The rows below come in pairs that one turn or mirror swaps. Which row does each named row swap with?
The rows were stretched afterwards, more along some directions than others.
j909: |  -3 |   1 |  -7 |  -6 | -10 |   1 |  14 | -10 |  25 |  -8 |  -2 |  22 |   4 | -11 |   5 |   6 | -10 | -11 |
j203: |  -7 |  -7 |   5 | -24 |   8 |  18 |  -7 |   5 |   2 |  -2 |  -4 |   1 | -15 |   1 |   7 | -13 |   2 | -10 |
j710: | -12 | -22 |  -8 |  12 |  -2 |   0 |  -6 | -31 |   8 |  12 |   0 |  11 |   8 | -10 |  12 |  19 | -11 |   2 |
j337: |   3 |  -4 |   2 |  -4 |   6 |  22 |   9 |   3 | -11 |  -4 |   5 |   0 | -11 |  12 |   8 |  -7 |  13 |  -1 |
j430: | -13 | -13 |   1 | -21 |  15 |  -8 | -26 |   2 |  27 |  34 |   5 |   3 |   2 | -14 | -15 |   3 |  -6 |  -2 |
j172: |  11 |  -7 |   2 |   8 |  -6 |  -9 |  -1 |  -5 |  -3 | -18 | -17 |  12 |   5 |  12 |   7 |  -2 | -16 |   0 |
j742: |  10 | -27 | -23 |  21 |   2 |  21 |   5 | -18 | -14 |   7 |   4 |   9 |   9 |   4 |  18 |  26 |  -7 |  20 |
j800: |   4 |   9 | -12 |  -3 | -13 |   6 |  12 |  -5 |  27 |   4 |   1 |  25 |  -2 | -15 |   6 |   3 | -16 | -12 |
j514: |  -4 |   8 |  10 |  -4 |  -1 |   1 |  19 |  13 | -15 | -26 |  -5 | -22 |  12 | -12 |  -3 |   0 |  11 |   9 |
j366: | -25 |  -7 |   3 | -22 |   9 | -22 | -27 |   8 |  25 |  -3 | -17 | -11 |   2 | -25 |  -5 |  -7 |  -7 |  -9 |
j175: | -45 | -26 |  -5 |   3 |   6 | -29 | -40 | -14 |   2 |  -2 | -10 | -12 |  12 |   3 |   3 |  -7 |   4 | -22 |
j574: |  -5 |   4 |   3 |  -3 |  31 |  11 | -11 |  -4 |   5 |  14 |   1 |  14 |   0 |   3 |   6 |  14 |  -2 |   7 |
j789: |   9 |  -9 |   0 |   2 |  -1 | -17 | -19 |  -8 |   9 |  -2 |  -9 |  26 |  -1 |   8 |   6 |  -2 | -10 | -12 |
j970: | -10 | -12 | -10 |   1 |  22 |  20 |   2 | -12 |  -8 |   4 |  13 |   4 |  11 |  -1 |  11 |  15 |  13 |   5 |
j930: |   4 |  -9 |   1 |  15 | -13 |  -8 | -10 | -21 |   1 |  -8 | -11 |  14 |  16 |  14 |  11 |   0 | -12 |  -7 |
j24: | -12 |   6 |  -6 |  -6 | -12 |   9 |   3 | -10 |  29 |  11 |  -5 |  25 |  -5 | -16 |   9 |   5 |  -9 | -16 |
j705: | -24 |  10 |  12 | -18 |  -3 | -14 | -23 |  15 |  24 |  -3 | -10 |  -5 | -19 | -22 |   1 |  -3 | -14 | -22 |
j57: |  -2 |   6 |   3 | -13 | -13 |  -1 |  17 |  11 |  23 |  -7 | -15 |  -8 | -13 |  -3 | -14 | -16 | -15 | -24 |
j222: |  18 |  20 |  -4 | -15 |  -8 |  16 |  25 |  -2 |  24 |   2 |   7 |  27 | -18 |   0 |  11 |  -3 | -20 |  -5 |
j591: | -22 | -24 |  -3 |  15 |   5 | -17 | -12 |  -6 |  -3 | -18 | -13 | -10 |  22 |  -4 |  -9 |   6 |   7 | -14 |
j455: | -24 | -12 |  16 |   2 |   9 | -17 | -28 |  -4 |   8 | -10 | -21 |  -7 |  10 |   4 | -11 |  -3 | -13 |  -8 |
j230: | -14 |  -2 | -13 |  -9 |  -3 |  -2 |  13 |  -6 |  26 |   5 |  -2 | -13 |   8 |   1 |  -1 |  -5 |  -9 | -25 |
j229: | -41 |   5 |  -6 | -24 |  -5 | -20 |  -5 |  -2 |  20 |   3 | -16 | -21 |   8 |  -7 |  -9 | -16 |   0 | -32 |
j862: |  -6 |   2 |  -7 | -11 |   6 |  27 |  15 |  -2 | -10 |  -8 | -12 |   7 |   6 |  -2 |  23 |  -1 |   5 |  -6 |
j606: | -15 |  20 |  -3 | -25 |  20 | -21 | -10 |  10 |  19 |  26 |   4 |   0 |  11 |   0 |  -6 |   3 | -13 |  -8 |
j103: | -18 |  10 | -16 | -16 | -10 |  -3 |  -1 | -15 |  23 |   8 |  -3 |  31 |  -2 | -12 |  18 |   3 | -11 | -21 |
j74: |  -5 |  14 |  -1 | -17 | -14 |   5 |  25 |   5 |  29 |  -8 |   0 |  20 |  -2 | -18 |   2 |  -2 |  -8 | -30 |
j264: | -19 | -22 | -19 |  13 |  -3 | -11 | -23 | -16 | -11 | -17 | -16 |   4 |  20 |  -7 |   7 |   3 |  -7 | -10 |
j563: |  14 |   1 |   8 |  -7 |   6 |  32 |  10 |   3 |  -6 |   2 |   5 |   8 | -18 |   5 |  11 |   1 |   0 |   8 |
j139: |  -3 |  -5 |   7 |  -6 |  18 | -13 | -11 |   6 |   9 |  21 |  10 |   2 |   1 |  -1 |  -9 |  -1 | -10 |   8 |
j35: |   9 | -17 |  -6 |  17 | -11 |  -3 |  -5 | -11 |  -6 | -17 |  -9 |  24 |   0 |  14 |  12 |  -1 |  -7 |  -7 |
j68: | -22 | -14 |  -9 | -13 |   2 |   8 |  13 |  -2 |  20 |   6 |  -6 | -20 |   6 |  -5 | -14 |  -2 |   1 | -17 |
j935: |  -8 |  -1 |  17 |  -1 |  10 | -10 | -16 |  13 |  11 |  -3 |   0 | -12 | -23 | -20 |  -1 |  -5 |  -2 |   1 |
j113: | -21 |   6 |  -8 | -16 |  -3 |  -4 |  13 |   7 |  21 |   0 | -11 | -26 |  10 | -11 | -15 | -15 |  -4 | -20 |
j757: | -30 |   9 |   5 | -20 |  12 |  -6 |  18 |  -3 |  -1 | -13 | -12 | -21 |  19 | -20 |   5 |  -2 |   7 |  -2 |
j458: | -26 |   0 |  -3 |  -9 |  19 |  -9 | -18 |  -3 |   1 |  12 |   8 |  16 |   2 |  -7 |   9 |   4 |  18 | -14 |
j180: | -36 |   1 |  -8 | -16 |  -3 | -16 |   1 |  -7 |  23 |   3 | -20 | -21 |  24 |   0 |  -8 | -15 |  -9 | -20 |
j63: |  -9 |  13 | -10 |  -6 |  23 |   6 |   1 |   2 | -15 |   1 |   5 |  -6 |  12 | -12 |   2 |   5 |  20 |  -1 |
j344: | -12 |   4 |   5 |  -6 |   6 |  -6 |  -7 |   6 |  17 |  31 |   5 |  -5 |  12 |   4 |  -3 |   2 | -16 |   6 |
j798: | -15 |  12 |  16 |   0 |  -5 | -12 | -11 |  14 |  18 |  -2 | -11 | -10 |  -7 | -17 |   7 |  -2 | -11 |  -3 |

j757 swaps with j710
j175 swaps with j458
j563 swaps with j172
j203 swaps with j789
j264 swaps with j63
j430 swaps with j366
j68 swaps with j909

